R: rows in a few groups, each row roughly a mix of its group's directions:
R (85 x 12):
[[ -8   3  23  18 -10  -2   0  -1  13  21  -5  -4]
 [  0  -9 -12   5   6  14  17 -15  -5 -16 -16 -11]
 [ -6  -2  -8  -1  -2  16  10  23   0  -6  24  10]
 [ -7  17   0  17  -3  -3  16   7  15   9  19  -8]
 [  9   8 -10 -30  -5  -1  -8  15  -6  -9   3   7]
 [ 13   1  -2 -16  17  -4  -5  17  -7 -13   3 -19]
 [  9   6  11  10  -6 -19  -6  -3   6  28  -6  -5]
 [  5 -20  -6 -16  14   5   4  12 -14 -15   2  12]
 [ -1 -18  11  22   4  -3  21  -8  -9   0   9   3]
 [  4   3   3  -5   2 -17  -6 -24  -5   2 -24  -7]
 [  3  -2   6  16 -14  -1   6   9  -2  28  14  10]
 [ -6   2  21  14 -12  -8   6  -6  -1  26  -7  -1]
 [  8 -10  12  -8   7 -16 -23   7  -7  -5 -11  14]
 [ 12   2   5  -8  10 -13 -12 -16  -2  -7 -20 -17]
 [ -7   4  16   5 -13  -6   8 -26  -3  10 -16   2]
 [ 12 -14   0 -12   9  -5  -4  -9 -16 -10 -23   7]
 [  1 -22   4  10  10  -4   8 -18  -8  -2 -22  -2]
 [ 10 -17   1 -14  -7   2 -20  14  -1 -11  -5  17]
 [ -5   0  -9   0   7  11  26   5   3  12  22 -11]
 [  5   8   5 -18   7 -19   2 -11 -11  -5 -18 -15]
 [  7  -1   1  18  -6  -8  -8  13   9  28   9   5]
 [  6  22   0  -2  -6  25  -2  14  -3   9   4  13]
 [ 13 -19  -4 -18   3   1  -3   9 -11 -14  -6  18]
 [ 12 -14   5 -17   2  -8 -13  17  -6  -2   2  20]
 [ -5  15   6  15 -12  -3  -1   3  20  18  12 -11]
 [  0  19   0 -12  -4  15   4  14 -10  -1  18  18]
 [-27   5  -2  -2 -16  -5  -2  -5   7 -18   4 -13]
 [ 14  -7   9  18   9   6  17   2 -10  13  12  13]
 [ -8   1  18  13 -13  -6   8 -14  -5  22 -11   3]
 [  3   2  22  16 -11  -2   2   7   5  25   6  -5]
 [-16  21   3  16  -6  -2   1   3  13   9  17  -9]
 [ 17  -9   0  -7  20   5   1  -6 -14   7 -17  15]
 [ 18  -3  -7 -10  17  -9 -11  19  -8  -3   3 -16]
 [  6  -2 -14 -12  14   7  -4  23  -1 -16  14  -5]
 [ -2   0 -15 -16  14   3   2  23  -7 -17  10  -3]
 [ -5  12   5  15  -8  -3   4  11  20  14  18  -8]
 [ -1 -18  -7 -11  11   9  -4  11 -11 -24   0  11]
 [  0  10  12  -1 -10 -12 -17  14  10  18  14   7]
 [  5  -7   6   1   1  10  22   2 -23  -5   8  18]
 [  1   9   9 -13   0 -23   9  -8 -15  10 -15  -9]
 [  1   0 -11   7   5   1  23   7  -3 -29   1   7]
 [-10  -5  18  22 -10   2  -2 -11   4  20 -11   2]
 [  1 -15 -10   0  15  10 -17  -7  -6 -20 -14  -6]
 [ 15 -12  12  11   6 -14  -3  -7   8   8 -21 -11]
 [ -3  -4  -2  12  -7 -18 -10   0  22   5   3 -23]
 [-14   0 -11 -14 -11  23 -13   5  -4  -7  14   7]
 [ -3 -12  -8 -20 -11 -20  -2   3  -2 -20  -1 -10]
 [ -7   5   0   4 -17  -5  18   1  -7  21  10  18]
 [  0   0  -4  -4   3  16   4  25   6 -12  24   1]
 [ 16   1   4  -3  15   8  10   6 -16   8  11  22]
 [ -6  -4 -10   3   0  20   2  18   8 -12  21  10]
 [-15  20  -1  -6  -7  25  -4  -2  -4  -5 -12   8]
 [  7   8  -8  -5   2 -11   3  28   3  13  19   1]
 [  1  15   2   9  -6  -4  13 -18   6  23  -3 -16]
 [ -4  20   6  13  -8  -7   2 -18   6  18  -5 -14]
 [-14   6  -7 -15 -24   3  -3   5   0 -20  -7  -8]
 [  3  -4  17  12  -1  -9  -8 -15  -4  16 -20 -11]
 [-11  -4  16  20 -12   1   1 -15   2  19 -11   5]
 [ -4  18   3  10  -9  -7   9  13  14  12  22   1]
 [ -8 -11 -12   9   9  16  13   5   1 -26   1  -6]
 [ -4   8  15   7 -18 -11  14  -8  -1  24   0   6]
 [ -5   8  10 -11   1 -14   4 -22  -6  -3 -23  -9]
 [ 14  -1  -4 -22   1   7   5  10 -20  -7  -2  18]
 [ 12  10  -1   5   5  -8 -13  11  19  19  16  -6]
 [ -5   6 -10 -15 -10 -15 -19   6  16  -6   0 -17]
 [  6 -20   6  12  20  -6   9 -17  -9   5 -12   5]
 [  1   8  14   0  -9 -14 -21  11  11  18   9   6]
 [ -8  25  -3   9   4 -13  23   0  -4  -3  12   3]
 [  0   0  10  -1   0  -5  -4 -29  -2  -6 -24  -9]
 [ 18 -17  -4 -13 -15   7  -9  -1  -1  -6 -17  12]
 [  2   2  -6   1   4  15  -5  19  18 -15  20   0]
 [  9   0   7  20  21   1  -2  -7   8  23   2   4]
 [  9 -26   6  -4   4   3 -23   5   3  -7 -15   0]
 [  3 -21  -5 -10  13   5  -3  12 -10 -23  -3  11]
 [  4  11   1 -23   9 -16   3  -8  -6 -14 -13 -14]
 [  3   5  -6 -29   1   2   1   8 -16 -12   6  16]
 [ -3 -19 -12 -16   3  24  -4   2  -9 -13   1   2]
 [  3  -7  -8 -19   1  13   1 -21 -18   7 -13  -3]
 [ -9  -9   9  27   6   2   5 -18   5   7 -12  -8]
 [ -5 -13  -6  10  15   7  15  18   6 -16  14  -5]
 [  1   6  -9 -25 -13 -10  -6  16   0 -13  13  -2]
 [  0 -21  -1  -8  -2  -5  11  -9 -17 -17 -18   1]
 [ -3  20   5  14 -15  -6   3  -1  16  19  10  -7]
 [  6  -5   6  11  -1 -11  13  10   0   4  32   2]
 [  0 -12  11  23   6  11  18 -12 -11   4  -6   8]]

one row of each group, then the others: which group is each in?
[  7   1 -15 -12  18   0 -12  17   7 -17   5  -8]  E
[  0 -25   0  -4  14   8 -13  10  -4 -20  -6   2]  Q
[  6 -20   6  21  10 -17   5 -10   7   9   2 -10]  G

[-11  12 -15   9  -4  13  24  -2   2 -16   9  -3]  Q
[  3   4   2  -8  -5   5  15  13 -16  -7  24  16]  G
[ -2  11   8  17 -10  -6  -1   6  22  18  10 -11]  Q
[ -4 -16  10  17   1   7  21 -12 -15  -5  -7   6]  G
[-15  11  -8  -2 -18  19  -7   6   8   2  20   1]  Q
[  0 -14   2 -10   5   1  16  -6 -25 -14  -4  14]  G
[  0 -14 -12  -5   9  18  11 -16 -11 -10 -14 -10]  Q
[ 11  -7   3 -12  14  -8  16   5  -6  26  10  -2]  Q
[17 17  0  3  4 12 -9 15  8 21  8  7]  G
